Each row is where one point has got to under a steady rotation. How many steps took it there?
The counts run from 0 to 359.
[-18.1 -11.1 -36.6  37.4   0.4   5.5   4.0   9.7  19.0  -7.5  -0.5  10.9
  33.2 -24.3  18.5 -14.5  -4.3  20.2   3.4 -10.8 -21.8  -0.2   5.4  19.4
 -25.1  11.1   2.5 -22.3   0.2  14.9 -20.6 -38.4  21.2 -26.9  31.4] -> 99
[ -0.5  -8.0   7.9 -31.5 -25.0 -30.6 -28.1  29.4  -1.9 -22.4  38.3 -14.1
  -6.8  -3.4  10.9 -15.4   3.7   7.6   6.8  34.1  18.7  15.5  21.9  41.0
   3.4   1.1  -1.8   3.0   7.9  -9.4  -3.8  -9.0  25.8  18.0  13.2] -> 116
[ -3.5   3.2  25.0  18.2 -22.0   3.0 -28.5 -18.4  23.0   8.6  34.4   6.9
  25.4 -28.1 -16.1  15.9 -30.3  16.5  13.6  12.5 -21.4  17.2 -13.3 -21.5
  -2.2 -35.1   2.5   5.0   4.1 -15.2   7.7  22.2  12.0 -32.7  -3.7] -> 2
[-14.1  21.5 -15.9  16.0   4.0   9.9  12.3  -2.2  49.6  17.2  -6.9  -6.1
 -30.4  38.9   1.8  -4.6  -2.8 -12.9  -0.6   7.7 -13.4   1.9  19.9  -9.4
  12.4 -32.4 -10.3   0.9 -42.3  -1.0   9.8 -26.9 -17.0  -7.5  -8.0] -> 289
[-14.9 -17.5   6.5 -14.7   3.9  -0.9  24.5  20.2  13.1   9.2  -5.0 -10.2
 -16.5 -22.1   4.0  -6.0 -15.1   7.3 -30.3  13.9 -38.4  -8.1 -31.9  13.8
  -8.4 -26.6  12.6 -45.0 -19.7  12.4  -3.1  13.8  -7.6  32.3 -17.9] -> 21
[  1.0  27.3 -15.2  -6.5   6.0 -22.1  11.9  -1.9  20.0  -4.3  16.5  20.1
   3.6  24.5   1.3  22.5  11.4  10.5   9.4  41.5 -29.2   9.4   8.4  24.6
 -11.6 -54.2 -14.0  20.0   9.7 -16.0   2.3  15.2  11.6  13.5   5.9] -> 13
[-29.7  35.0  -6.2 -32.0 -26.6  16.4  13.5  12.1  -1.0  -9.9  33.0 -12.5
   2.7   7.2  23.0  16.2  12.5  -3.7  -2.9   7.8   8.2  -9.8   8.9 -36.1
  25.7  10.4  -6.6  39.7   1.3  -0.1   0.4  -8.3  21.7  29.1 -28.2] -> 234
[-18.8 -19.1  16.9  -6.4  13.0  28.3   3.2 -13.4  12.2 -15.6   6.6  23.1
   6.8 -24.2  -1.4 -24.8  -4.4 -14.6 -37.5 -20.1  45.8 -33.1  -5.2  12.6
  26.5   1.2  13.2 -22.7   2.2   0.7 -18.8   6.2  -0.5  12.4  18.5] -> 196
[ -3.4   2.8  -4.6  18.8   4.6 -20.5  -8.2  35.2   8.1  -9.5   0.8 -23.7
 -18.4   7.7   6.3   1.9   5.4   9.5 -12.6  -6.8 -56.8 -12.5 -26.5  -3.5
 -17.8 -13.3  22.2 -14.7 -22.0  10.5 -19.5  -2.6   6.6  50.9  -4.7] -> 266
[ 34.9  10.0 -14.2  -2.7   0.2 -26.8   7.0   3.6  -1.0 -14.5  19.9 -30.1
  31.1  14.2  14.9   8.2  11.3 -11.0 -18.9   4.1   1.3   8.8 -10.8 -36.2
   0.0  23.1   3.8 -17.6  10.3  28.5 -22.3  12.1   7.8  54.3   7.8] -> 213
[ 12.8   4.6   8.5  -5.9  30.0  11.8 -17.7   3.7  31.6  14.3   1.6  29.8
 -14.9 -41.6  -6.9   8.3  10.8  15.1  15.9 -11.0 -10.4  10.6  -9.5 -27.1
   9.9 -29.1 -16.6   6.1 -11.1  29.8 -10.6   3.3  28.2 -40.1 -12.0] -> 252
[-29.2 -21.1  24.4   7.9 -17.4  23.9 -11.0  18.9  13.7 -23.5  25.3  18.9
  -6.4 -24.1  31.8   6.7 -16.8  19.6 -15.4   2.8 -12.7 -19.9  -0.3  22.9
   8.6 -10.8  10.9 -31.4  -8.3   9.5  -4.1   8.7   5.6  31.7 -15.3] -> 244
[-19.0  13.7  -1.4 -20.3 -11.3 -21.7   8.3  25.6   5.4 -11.1  13.9 -28.5
  -3.3  22.9   5.8 -10.4  -3.8   2.5  -5.0  28.8 -13.1 -13.1  -7.4  25.7
  16.4 -20.8 -32.8 -11.3  -1.9 -16.1  -3.4  21.3   2.7  55.7 -22.7] -> 16
[ 48.9  -1.4  22.2 -28.0   1.9   5.2  -6.9   9.6  -8.9 -18.2  46.3   1.8
 -10.3 -10.6  11.9  23.9  22.8 -13.2  16.3   1.3  11.7  19.0 -13.5 -27.4
  -4.8  20.3 -28.4   7.8  10.3  34.7  -0.1  22.6   1.6   1.0  -8.3] -> 357
[-12.8  21.0   9.4 -12.7 -18.1  18.9  10.6  15.1  -0.5  18.5  29.1   2.6
  -4.8 -36.6   9.5  25.5 -19.4 -20.3 -22.8 -19.4 -21.0  -1.3  11.5 -43.9
 -21.6  -1.9  15.7  29.3  17.4  -8.6  -5.4  -2.1  33.5   3.3   4.9] -> 229
[-53.0   3.4   1.1 -19.1 -17.9   2.9  -5.6  13.9  -1.7  -3.3   4.7   6.9
 -38.0   0.5 -24.8  13.0 -16.1 -18.3 -17.4 -28.8   5.2  13.5  -2.6  27.2
 -13.0 -15.7  24.8  42.3  -4.9  -1.5  -8.0   4.8  -1.1   1.2  15.8] -> 281
[ 13.7  11.0 -28.5   0.5  10.6  -2.1  17.8  16.5  40.2 -17.9  28.8 -19.3
  17.3   5.8  18.7   4.3   5.2 -15.1  25.0  24.7  23.2  -1.7  27.5  -8.8
  22.2  -4.5 -20.9 -11.7   7.9 -14.4  -1.9 -46.9  -7.9 -12.3  22.4] -> 342
[ -2.7  11.2 -22.3  24.0  30.1   8.0  15.6   3.4  31.2  -4.4   0.9  21.1
   2.8  -5.3 -31.0  -9.2  17.7   1.3   8.3   2.0 -29.6  -8.0 -35.2 -12.2
 -21.1 -19.8   5.0  10.8  -9.3  -5.2   5.7   3.9   9.4 -37.5  12.7] -> 151
[ 13.9  17.8  16.1  -7.3   8.6  -3.9 -16.3  15.8  19.6  13.1  29.2 -30.8
 -11.9  -6.3  27.0 -19.5   8.9  -0.9  21.7  19.0  -2.4  -4.2  16.9  16.5
  13.9 -44.2 -15.6  -8.7   4.8 -30.4   4.6 -42.3  17.0 -18.8   0.1] -> 119
[-16.0 -10.0   0.5 -30.4 -36.2   3.6   9.9  18.3   0.0  22.6  24.0 -13.0
   6.5 -50.0  -9.6  11.6 -29.7 -13.1 -13.9   5.5  -6.7  12.7  17.8 -12.0
 -31.3  16.4   1.0  19.1  20.9   6.3 -10.5   7.1  32.6  13.5   6.3] -> 228
[-15.2   2.0  33.3  -6.4 -11.7   1.8 -14.3  17.8  -9.0  -4.4  15.5 -31.6
 -11.6  -3.4 -17.2 -40.1 -12.7  23.2   6.1 -12.2 -23.3 -12.2 -25.8   0.3
  11.3   0.9  30.9 -12.1 -23.8  12.4  -2.0   0.4   1.7  15.1 -30.7] -> 271
[  4.9  -9.4 -15.2   4.3   3.6   9.6 -15.0 -16.4  -2.0  -5.0   4.4  -2.6
  -5.2   4.3   2.1  36.2  18.3   3.7  35.1  45.9  10.0  16.1 -28.2   5.6
  -7.3 -29.0 -28.6  23.9  -3.0  37.6   3.2   1.9 -32.7   8.2  -7.2] -> 135
[-11.5  24.0 -11.7  -1.6  28.6  25.7  42.6  -7.4   8.3  18.6   8.9  -3.5
  -3.4  -7.5 -31.7  19.9   1.7 -41.9   1.1  -7.2 -13.2  -8.6 -13.7  -2.6
 -18.5 -35.5  22.5  21.0  19.7 -22.8  -5.8  -2.1 -24.1 -22.2  21.9] -> 177
[ 25.0  12.5  36.2   0.2  10.2   0.2 -10.7   3.2  -6.8  -9.0  39.5 -30.4
  13.3  -6.5  19.1  -6.8   7.1  -1.2  22.9 -17.2  -2.4 -10.7  14.7  -7.5
  37.7 -11.9  38.4 -11.5  20.7   1.1 -16.4  -8.3  -6.9  17.3   7.8] -> 219
[ 21.3   3.8   4.6 -16.5  21.7  -5.7  19.4 -17.0  16.0  19.8  16.1 -29.4
   8.4  -1.4 -44.6 -20.8 -12.4 -23.2  10.8  30.4  18.4  12.9 -12.9 -11.4
  -1.4 -36.2   2.5   1.0  14.4 -30.2   8.8  -8.0 -26.5 -17.4  10.2] -> 172
[-12.6 -28.9 -18.8   3.2  -5.3  25.8 -23.8 -17.9   4.5   6.4  -5.8  25.0
 -15.9  -8.7  17.0  32.2  21.9   9.9  12.5  34.2   5.1  14.0 -19.6  28.6
 -16.0 -26.0   1.7  21.1 -18.7  35.3   0.0  -4.5 -12.5   1.8   5.6] -> 136
[-38.3   6.1  -4.6  -0.8  -0.1  23.5  26.0  -5.4  12.8 -20.1  10.2  32.3
   1.9   9.4 -17.2 -32.6  -2.8  17.6 -15.5  -3.2   8.0   0.3  -5.0  38.9
   0.0 -15.9  24.8 -35.8 -27.7  13.2  15.8  -6.2 -18.9 -18.7 -15.0] -> 296
[ -3.1  14.3 -18.3   9.2   7.1   9.9  12.9  25.5  27.9 -15.8  35.8 -19.3
 -10.5  11.5  25.7  19.1   8.5 -42.4  -6.4  -5.1  25.7 -16.3   6.0 -14.2
  32.9  -2.5   0.6 -14.9   0.8 -17.8  -4.1 -46.6  15.8   3.1  18.0] -> 341
[ 20.6 -24.3 -19.8 -18.1 -16.7  11.6   4.7 -21.3   6.0  10.9  16.4  21.2
  27.0 -29.5  18.5   7.0  20.1   5.4   7.7  24.5   1.4  35.0 -10.6   1.2
 -29.6  15.9 -26.6 -16.0   2.2  41.8   6.5   9.4  12.9 -28.2  -9.9] -> 354
[  9.5  -3.0  16.4 -44.5  -4.9  18.9  -2.6  15.1  -2.4  -8.6  33.5  11.8
 -22.1 -23.2  32.0  13.0  37.9 -11.0 -10.7 -16.3   4.8   9.2 -19.2 -11.3
   1.4  32.8  -2.2  -4.6  -9.1  33.7   0.1   8.6  16.8  -1.8 -13.4] -> 356
[-24.0  16.1 -16.2 -23.6   0.9 -10.5 -22.1  -2.1  -0.1  -9.2 -11.6  32.7
 -11.5   0.6  10.9 -18.0  37.1  26.0 -18.5  -8.3 -13.6  -7.5  -7.8  35.0
  -3.2 -23.8  -0.2  36.9  -3.0   3.5 -18.9   7.1  40.7  16.8   4.1] -> 259
[ -4.1  18.3  -1.2   5.2  -0.7  -8.9  14.9   2.6  15.2   7.9  18.6 -19.8
  -6.9  15.8  15.7  11.3  -3.8  -0.7 -17.1  25.1 -31.0 -14.1 -19.9   6.3
  -2.7 -60.0 -21.6 -22.0  -5.8 -16.1   6.2  15.1  -2.1  44.1 -12.5] -> 17
[ 13.4  36.9  12.8  -6.4   0.9  -2.6   9.6 -10.5   4.4   5.0  19.7 -13.6
  15.0  25.1  21.4 -22.8  22.7 -11.6   1.7 -37.4 -13.9 -16.9   7.1 -42.4
   5.9  31.6 -24.6  11.6   7.1   7.1 -16.6  22.6  19.1  15.6  -0.1] -> 208
[ 11.3  27.4  -0.9  39.0  -4.8  18.9 -16.0  -7.7   9.4  -1.7  34.9   6.6
  26.9  -7.1  26.6   2.5   5.4   9.8  16.9 -34.3 -37.4   7.9 -14.9 -16.2
 -22.4  -1.4   5.3 -11.9  -0.8  16.3   4.2  -7.7  22.0 -38.1   2.8] -> 103
[-11.3   1.6  44.1  -2.0  -6.4  24.8 -13.6  23.0  11.9 -16.1  35.1  -6.4
  -8.6 -25.6  29.0  -1.2 -17.9  16.3  14.6  -4.4  -6.1 -28.4   2.2  -4.7
  36.3 -10.7 -13.6 -33.1  -8.5  11.1  -0.4  12.0   2.8  19.2 -25.8] -> 245
[-12.2 -34.0  20.7   1.7 -15.2  -0.7 -30.9   8.6  22.9 -15.0  -3.9  17.5
 -14.2  -3.0  -9.2 -32.6  -9.3  14.4  21.2  41.7  12.5 -20.7  16.3  35.8
  -4.5  -3.3 -26.1   8.1 -19.0  -0.8  10.8   5.4  -0.7  14.8  21.1] -> 142
[ 10.8  -6.3  19.6  -2.6  -5.3  -3.4  -5.3   6.1   1.9  22.4  29.7 -50.9
  20.5 -46.8   2.7   6.0 -36.4 -14.0   9.2  -7.9   6.0   3.6   2.7 -21.7
   5.6 -12.8  -5.0  -2.7  23.9 -11.6 -19.5  -1.1   4.8  11.9   7.5] -> 224
[ 21.8   4.7  20.5  -1.3  -3.3  34.4  -8.1 -46.9 -11.0  30.9  -0.4  -6.2
   3.6  -6.9  20.7  -5.4   8.8  -6.4  26.0 -20.8  22.5  13.2  28.9 -15.0
   1.7   1.4 -30.4  13.3  -1.8  45.2  -1.9 -10.4 -20.4 -17.8 -13.7] -> 82
[  1.2   3.0  12.0  -7.1 -33.9  -2.2  -9.4  -2.0  -4.4 -11.1  43.7 -14.0
   1.6  25.5  -0.8  -1.7 -18.0 -28.0 -14.1   0.9  44.9  13.8  21.7 -33.5
  -3.2  36.0  -5.9  27.5  10.5   2.3   2.2  -5.0   6.0  15.6  11.1] -> 335
[-11.1 -27.9 -10.6  15.2   8.2   5.2  -9.6  -0.8  38.5   9.4 -15.6  20.6
   5.6 -19.5 -32.7 -38.3  -8.9   9.1 -16.6  25.6  -9.6 -20.6 -27.3  13.2
 -13.7 -20.7 -17.1   0.8 -22.9  -6.6  12.3  -9.4  18.4 -15.0  12.4] -> 147
[ 22.6 -16.2  15.2   8.5   5.6   9.5   8.5 -33.1  22.3 -17.5  16.0  33.1
  34.7   2.3 -19.1 -23.4   2.3   4.0  21.3  30.5  42.6 -11.4  25.6   4.8
  22.7 -14.5  -0.7 -15.6   8.2  14.5  -0.2   2.3 -30.3  -1.3  17.4] -> 194
